In the rows, 128 means zero.
Each named turn below is shown by a few rows before and after it. Which turns, in which order, take the first row of each later pair to the second? The first pair is answered.
turn zis:
[140 136 156 132 163 129 131 105 122  98 103 123 142 100 121 131 179 138
 129 141 163] => [ 87 144 150 138 156  92 100 143 128 139  81 133 115 116 113 124 147 103
 120 132 116]
[ 84 151 151 165 121  88 129 132 138 117  90 123 101 150 139 137 154 104
  71 118 106] => [106 106 127 122  99 115 125 129 146 113 158 133 107 145 130 164 116  87
  72 180 103]
[116 130 116 128 136 105 115 121 145 153 116 121 124 129 121 103 121 131
 131 102 110] => [132 108 105 107 125 124 119 116 149 145 154 125 131 123 117 119 105 128
 132 133 114]
turn zego:
[129 121 105 107 127 152 119 117 139 124 168 126 107 136 125 153  94  85
 142 168  94] => [121 188 111 141 154 139 112 126 120 150 103 114 125 127 150 104 125 122
 154  88 103]
[184 116 137 157 157 142 177 122  69 108 113 128 126 115 145 122 127 175
  99  86 180] => [164  67  99 116 125 147 150 146  84 132 174 145 108 123 127 159  57 124
  95 155 140]
[103 112 130 115 151 146 138 116 114 125 132 104 125 103 141 127 124 123
 127 130 130] => [ 95 116 126 115 151 142 132 122 113 136 131 105 124 101 142 123 118 122
 128 127 124]
turn Kados:
[100 131 112 135 144 150 142 117 147  87 154 149 106 143 162 158 120 121
 143 167 159] => [ 98 141 126 151 150 142 148 117 145  79 136 145 100 146 161 153 139 127
 141 151 164]
[111 122 147 152 138 109 150 118 132 118  96 128 107 135 117 123 137 116
 121 126 120] => [109 137 137 154 138 106 137 130 130 139  90 129 118 132 125 113 127 123
 127 111 113]
[108  94 133 111 125 126 150  74 133 121 114 158  98 126  84 165 162 149
 121 142 155] => [ 99 119 140 129 135 113 148  81 128 129  84 156 103 126  90 146 175 160
 124 110 152]
[ 85 114 111 142 169 125 132 145 117 135 105 115 122 170 131 118 101 130
 133 121 128] => [ 86 112 103 135 165 128 128 148 116 140 116 114 124 168 128 120  90 125
 134 127 124]
turn Teze:
[105  78 126 110  85 117 118 144 154 138 168 137  98 140 112 174  91  56
 104 177 112] => [143 159  79  98  99 159  89 162 129 194 160 125 178 104 161 114  81 115
 144 114 129]
[132 113 127 116 112 126 126 117 121 123 140 129 132 121 120 128 120 117
 124 142 121] => [129 119 120 115 112 128 117 126 120 138 138 127 135 118 126 121 114 118
 129 134 117]
[164 118 159 142 115 153 175 111 107  80 148 119 169 130 150 140 140 152
 154 114 179] => [ 82  87 163 149  93  95 147 150 128 109 135 136 101 167 120 166  97  80
 127 138 111]
[102 174 101 145 106 112 106 119 151 126  96 129 135 111 131 154 137 156
 142 129 128] => [117 161 113 146 110 119 123 100 152  99 102 127 134 109 126 163 153 162
 141 139 147]

Between the rows of a pair lie two turns.
[138 158 100 110 119 139 118 144 132 163 144 132 158 129 169 122  90 147
 137 148 120] => [147 118 113 104 113 142 137 125 141 131 167 135 142 136 153 150  95 135
 125 186 129] -> Kados, Teze
[131 157  92 110 105  96 112 134 118 137 133 133 120 115 143 130 122 106
 149 138 108] => [136 127 111 114 106  95 133 112 123 102 140 133 103 122 128 150 138  98
 137 159 121] -> Teze, Teze
[ 62 143 135 127 107 134  66 139 147 139 141 129 123 119 106 131  86 122
 100 114 131] => [ 82 171 134 133 120 149  71 130 134 141 124 121 147 106 121 112 105 154
 113  84 151] -> Teze, zis
[130 174  92 106  94 169 127 141 106 153 129 119 170 111 142 106  95 149
 148 155 118] => [143 161  96 103  93 181 140 130 107 134 142 118 173 111 136 112 100 153
 145 165 129] -> zis, Kados
[166  98 123 106 137 158 177 127 126 134 176 109 140 146 110 112 110 127
 128 144 138] => [136  82 137 122 135 130 178 134 136 129 161 113 106 163  93 123 108 100
 114 147 116] -> Teze, Kados
[106 142 151 162 142 102 137 124 127 110  82 122 118 148 120 118 155 131
 117  92 130] => [114 119  96 106 111 128 101 150 133 147 152 136 135 140 122 136  82 108
 128 148 102] -> Kados, zis
[ 84 158 152 170 143  83 124 139 122 127  67 117 107 135 116 102 157 124
 127  86 115] => [137 112 174 157 138 118 166  94 127  66 112 113 116 127 106 133 186 140
 121 130 160] -> Kados, zego
[131 145 153 185 135 111 115 104 109 110  84 144 106 137 131 130 183 157
 129  76 140] => [123  89 161 171 120 106 122  97 122  87 118 150  79 152 107 170 167 121
 111 134 129] -> zego, Kados
[159 101 103 101 104 120 116 140 109 146 149 115 173 120 133 136 131 155
 152  56 156] => [143  96  91  95  98 113 103 155 113 161 155 122 162 127 130 140 112 141
 149  67 139] -> zis, Kados
[ 99 101 109 107 108 126 111 143 142 148 158 140 113 138 117 145  89  98
 118 171  96] => [ 92  95 130 119 112 113 121 135 146 133 142 139  97 147 107 149 105  90
 108 173  94] -> zis, Teze
[113 128 131 153 116  91 128 150 140 124  87 143 125 129 118 123 120 110
 105 105 113] => [150 102 104 114  99 128 131 141 141 115 145 149 149 113 118 144  96 111
 116 152 125] -> Kados, zis
[127 169 139 102 123 121 113  97 133 115 118 109 140 110 117 132 137 139
 145 136 154] => [ 98 162 139 105 115  98 102 114 139 127 113 115 117 123 107 139 122 113
 138 140 129] -> Teze, zego
[127 129 138 118 102 135 163 134 143 130 185 126 147 136 124 140 154 110
 121 161 120] => [124 170 146 144 118 128 163 137 134 139 142 116 156 131 139 111 178 133
 127 111 126] -> zis, Kados
[171 159  80  94 112 173 108 133 112 166 166 133 184  99 166 117 100 157
 154 131 131] => [124 196 113 149 134 126 108 144 110 179  81 127 156 117 164  88 136 160
 142  65 115] -> zego, zis
[150 138 149 143 141 108 161 113 121 122 112 131 143 136 117  91 180 124
 126 137 175] => [132 100 143 124 119  98 150 120 134 122 142 142 118 150  98 121 148  87
 112 182 153] -> zego, Kados
[104  95 153 117 115 149 135 125 122 108 133 120 114 125 107 121 122 124
 116 171 141] => [ 82 114 143 121 114 135 113 147 122 137 117 120 107 129 112 109 107 116
 119 155 115] -> Kados, zego
[127 131  95 107 119 141  88 170 141 132 153 137 156 117 129 116 111 130
 129 124 112] => [149 148 113 124 132 150 110 149 136 113 131 127 169 110 136 102 144 156
 133 100 142] -> zego, Kados
[110 147 170 112 121 136 100 133 132 137 126 124 104 168 125 119 142 147
 122  83 135] => [105 142 157  99 114 137  87 145 134 152 141 127 103 169 125 123 120 139
 123  96 123] -> zego, Teze
[162 106  97 109 115 133 127 125 147 128 120 144 131 110  93 144 164 142
 173 170 150] => [158 134  85 108 119 132 113 138 141 152 108 144 143 104 106 123 161 152
 182 148 144] -> zego, zis
[112  84 102  81  96 150  95 146 161 145 198 142 113 128 123 161  65  94
 124 200  87] => [153 101 188 151 146 144 179  70 150  50 122 116 112 124 118 146 200 155
 114 142 166] -> Kados, zis
[113 166 111 100 133 139  78 133  96 162 114 131 146  88 169 106 108 129
 149  95 133] => [148 142 152 115 142 154 124  86  96  99 115 121 143  87 159 122 161 151
 137 102 179] -> zego, Kados
[130 149 157 163 121 126 184 107 129  89  89 118 121 127 130  85 185 161
 141 114 107] => [138 178 113 136 113 149 149 132 119 135 108 121 159 114 155  63 146 175
 164 103  94] -> zis, Teze
[136 111 140 125 134 113 123 107 124 122 146 142 122 137 118 153 123 108
 117 152 124] => [155 146 138 132 147 126 126 103 111 131 125 133 150 123 136 128 141 144
 132 114 143] -> zego, Teze
